In the data rows, 50 means zero.
Here are some points:
"57 53 54 26 36 47 52 88"
"48 46 53 44 45 37 52 59"
"58 70 59 65 64 57 38 44"
"60 28 36 39 42 50 38 43"
"41 58 47 46 56 65 55 51"
"49 38 43 58 50 55 49 43"
"56 37 51 39 45 55 54 72"
"54 42 42 52 50 42 43 36"
"58 39 42 37 47 49 44 55"
"44 75 61 59 62 67 34 35"
"75 35 38 35 43 42 45 57"
"46 50 49 59 53 32 49 57"
"52 43 47 65 58 65 41 30"
"27 37 55 43 43 57 57 46"
"37 83 79 60 55 43 49 57"
"59 89 61 69 66 77 11 03"
"36 62 61 41 41 45 78 61"
"71 24 22 51 54 37 09 00"
"49 57 63 54 50 22 72 71"
"42 54 61 53 57 63 51 65"
"68 47 29 40 60 56 61 57"
"47 54 59 52 48 39 60 64"
"53 49 49 47 43 29 66 50"
"52 36 53 50 46 51 69 58"
"41 48 48 56 43 59 70 62"
"46 48 42 53 47 37 65 43"
Here are 10 more points, each followed by its number:
"45 62 61 56 55 48 48 43" 0
"66 47 33 42 57 51 54 47" 1
"68 18 30 36 33 47 36 48" 2
"24 98 76 82 68 53 23 00" 3
"33 90 77 71 57 56 50 46" 4
"55 52 46 53 47 35 60 35" 5
"37 51 55 51 46 51 54 52" 6
"42 62 57 49 55 57 47 45" 7
"72 31 43 43 43 30 45 43" 8
"52 42 36 49 35 72 43 69" 9
Which of these numbered points is nearest to each point below by angle, seen from the average point of the first points? Its number follows each.
"50 54 54 53 50 44 54 57" > 4
"54 44 45 39 47 51 47 47" > 2
"65 25 41 35 41 45 45 53" > 2
"53 53 51 52 50 42 60 39" > 5
"49 56 56 49 52 48 57 43" > 0
Here are 10 other points, each followed by its number:
"64 75 57 57 59 65 27 36" 0
"61 44 51 40 40 44 51 46" 1
"63 51 37 41 54 48 56 48" 2
"68 20 09 57 54 51 28 42" 3
"58 45 43 49 50 35 44 45" 4
"52 47 60 45 47 42 58 66" 5
"05 55 60 56 48 79 44 59" 6
"57 40 42 60 52 34 39 31" 7
"74 44 24 38 61 60 62 50" 8
"45 41 39 56 42 75 49 54" 9
The same question for these:
"69 43 41 41 46 56 42 45" > 3
"58 49 39 42 54 60 61 53" > 8
"78 33 48 22 31 25 54 46" > 1
"42 69 62 54 60 59 41 45" > 0
"34 77 65 58 60 52 45 36" > 0
